128 stands for zero in the data rows.
Here are some points:
(85 152 134 143 109 105 162 91 102 101 53 164 173 127 123 166 139 57 165 134 173 152 155 116)
(126 125 113 131 149 108 148 121 146 127 131 116 92 166 80 146 79 163 138 99 88 96 136 148)
(123 173 136 162 113 134 176 167 123 118 123 220 244 111 255 128 181 50 147 148 255 174 184 171)
(102 151 137 184 151 69 141 124 92 92 88 209 200 106 229 109 136 67 135 156 187 167 197 142)
(82 136 136 146 145 83 138 93 112 100 166 161 88 88 143 83 43 155 128 101 77 144 121 175)
(125 126 118 155 85 183 95 117 134 113 161 167 113 166 164 131 96 141 102 103 104 100 124 192)
(187 145 171 123 112 204 88 146 135 126 156 151 148 80 170 81 166 113 93 170 164 141 98 138)
(146 118 117 153 140 103 98 145 109 123 89 143 179 107 168 110 191 89 123 165 146 141 177 76)
(98 137 97 83 60 209 124 125 166 158 146 135 118 203 125 177 171 140 133 104 109 97 85 157)
(141 127 169 118 128 134 117 157 124 131 98 85 118 82 137 108 154 101 114 193 164 133 125 85)
(93 80 82 164 170 46 94 46 103 101 100 109 27 174 29 151 14 208 138 81 0 85 140 133)
(86 129 134 103 102 110 155 128 123 134 95 115 126 116 110 155 147 94 156 141 149 139 120 97)
(201 155 136 96 71 255 155 180 186 164 185 137 146 180 132 160 157 141 108 111 201 85 86 190)
(80 117 112 77 70 192 145 151 167 174 109 57 85 175 94 195 152 107 145 131 147 89 81 125)
(44 153 131 107 76 118 210 167 140 151 141 127 149 95 186 146 143 59 164 147 223 159 130 150)
(51 119 100 141 167 39 132 79 94 95 75 122 95 139 109 127 80 138 150 97 66 130 148 102)
(158 103 46 94 78 224 142 150 195 168 224 125 82 255 77 192 102 242 111 12 64 53 86 229)
(102 134 131 111 159 65 203 188 158 158 194 88 124 79 105 103 103 126 139 104 153 158 134 112)
(176 123 187 119 102 208 74 145 124 131 54 75 123 92 132 124 194 73 93 218 190 120 105 79)
(132 89 140 121 160 107 69 74 103 112 55 60 59 139 37 141 109 149 123 155 42 110 99 63)
(123 126 110 137 139 95 140 111 134 122 121 123 105 153 82 145 80 146 129 103 94 107 142 142)
(50 136 130 121 115 96 158 144 123 140 91 97 130 94 148 141 138 66 155 159 173 145 134 102)
(118 110 142 111 120 150 92 105 113 122 108 86 58 110 97 105 110 155 119 122 76 131 68 101)
(144 154 103 111 73 230 183 163 180 162 169 175 169 218 180 198 139 141 134 91 206 92 114 237)
(126 125 116 96 102 156 148 126 128 140 149 121 136 149 125 152 149 145 140 106 147 136 106 146)
(50 155 115 77 14 208 226 204 175 181 168 119 155 143 183 191 174 61 179 101 250 132 98 174)
(123 120 119 112 169 77 168 150 155 146 166 66 88 112 57 122 83 154 129 109 101 121 121 109)
(135 102 124 134 135 147 65 79 104 103 29 93 98 171 85 155 145 108 117 146 90 98 115 78)
(104 151 129 116 0 221 148 198 154 153 132 182 226 128 228 174 236 12 149 146 255 138 158 142)
12 more points follow, each with its number after it:
(187 123 147 143 132 202 65 95 119 116 68 130 130 169 149 140 146 124 97 178 133 100 110 145) 0
(217 102 139 108 127 228 59 103 158 142 106 62 47 211 23 161 104 202 85 129 58 41 62 144) 1
(104 121 121 117 174 96 135 88 131 126 117 70 56 149 40 144 55 182 124 112 50 104 102 140) 2
(113 146 137 63 145 114 174 169 150 154 201 122 137 96 150 89 156 153 141 117 147 168 96 110) 3
(189 97 101 136 137 173 48 125 146 141 97 96 122 187 98 152 178 148 96 143 88 76 127 100) 4
(104 136 149 120 125 133 115 128 139 136 105 119 125 136 145 146 133 104 127 181 136 109 118 127) 5
(27 123 131 117 123 55 152 124 104 129 81 98 125 85 146 132 136 61 167 163 145 162 146 74) 6
(190 142 194 137 118 197 40 124 105 109 85 131 144 58 177 75 194 65 78 224 158 147 104 89) 7
(159 135 147 147 158 92 144 139 102 109 164 168 160 74 164 71 120 136 128 119 149 173 145 131) 8
(151 137 141 107 125 153 168 173 155 154 167 79 123 94 95 129 126 116 122 113 177 133 103 124) 9
(128 124 124 119 135 115 136 100 120 129 147 152 137 130 112 128 118 165 134 101 92 144 122 144) 10
(156 125 118 100 91 231 118 119 166 140 205 132 72 175 90 134 90 201 104 68 81 96 50 200) 11
Which of these numbered points is nearest to each point below, ignoring the 3 directions in which the first points spread most? Its number follows each.
(188 130 138 96 76 221 114 127 138 140 144 138 159 143 110 140 188 136 118 126 153 128 82 138) > 10
(101 147 120 137 97 138 182 157 148 147 155 164 167 146 188 150 129 112 137 126 193 127 155 187) > 5
(68 140 114 153 142 55 155 115 81 104 109 183 182 91 181 106 156 76 168 120 147 189 178 96) > 10
(185 146 137 108 158 147 147 160 145 139 175 134 160 124 142 108 150 148 122 137 168 140 119 125) > 8
(112 126 103 150 54 202 116 127 150 123 189 190 123 181 179 145 102 151 112 67 117 95 128 215) > 7
(81 139 119 94 161 57 162 139 122 133 187 135 132 69 153 77 133 156 146 105 108 183 129 94) > 3
(192 146 145 111 108 192 143 180 155 138 161 143 185 120 167 125 187 108 120 146 211 133 114 137) > 8
(138 131 132 113 138 119 167 172 155 153 165 84 131 88 105 115 132 113 133 126 162 136 117 111) > 9
(98 127 166 118 112 129 100 135 102 136 34 80 131 72 141 135 192 29 135 217 175 144 127 46) > 6
(140 136 113 114 57 224 173 139 160 143 161 156 136 207 133 189 119 147 130 78 171 93 108 216) > 1
(126 139 141 117 148 99 179 179 146 150 162 92 144 74 122 104 131 105 137 129 179 154 125 108) > 9
(215 96 165 154 118 196 0 82 89 100 8 95 117 145 94 134 184 96 89 219 96 97 114 72) > 0
(180 104 102 125 90 216 78 148 161 155 111 115 134 211 116 174 185 142 99 128 121 67 124 140) > 4
(112 148 147 177 143 42 156 146 87 110 111 197 215 45 200 98 156 54 154 163 198 192 209 102) > 10
(153 91 123 96 105 182 73 102 132 135 79 73 66 186 42 174 136 148 119 130 66 82 79 99) > 5
(168 147 119 107 132 151 166 161 162 143 203 155 161 146 135 126 134 172 131 92 160 131 119 161) > 8
(133 111 109 151 109 167 76 94 144 120 168 151 75 188 126 131 64 186 97 88 41 72 121 191) > 7
(129 132 154 127 126 144 119 121 134 130 104 92 111 107 104 132 121 111 114 159 138 127 110 122) > 2
(114 127 124 134 101 188 119 107 144 126 132 119 67 194 138 168 60 164 113 129 116 77 101 213) > 5
(145 140 120 91 85 196 187 197 186 175 191 94 143 138 112 147 154 118 129 91 198 116 100 149) > 9
(146 80 95 138 112 166 53 58 115 123 76 90 35 226 25 188 68 203 113 93 0 56 90 150) > 0
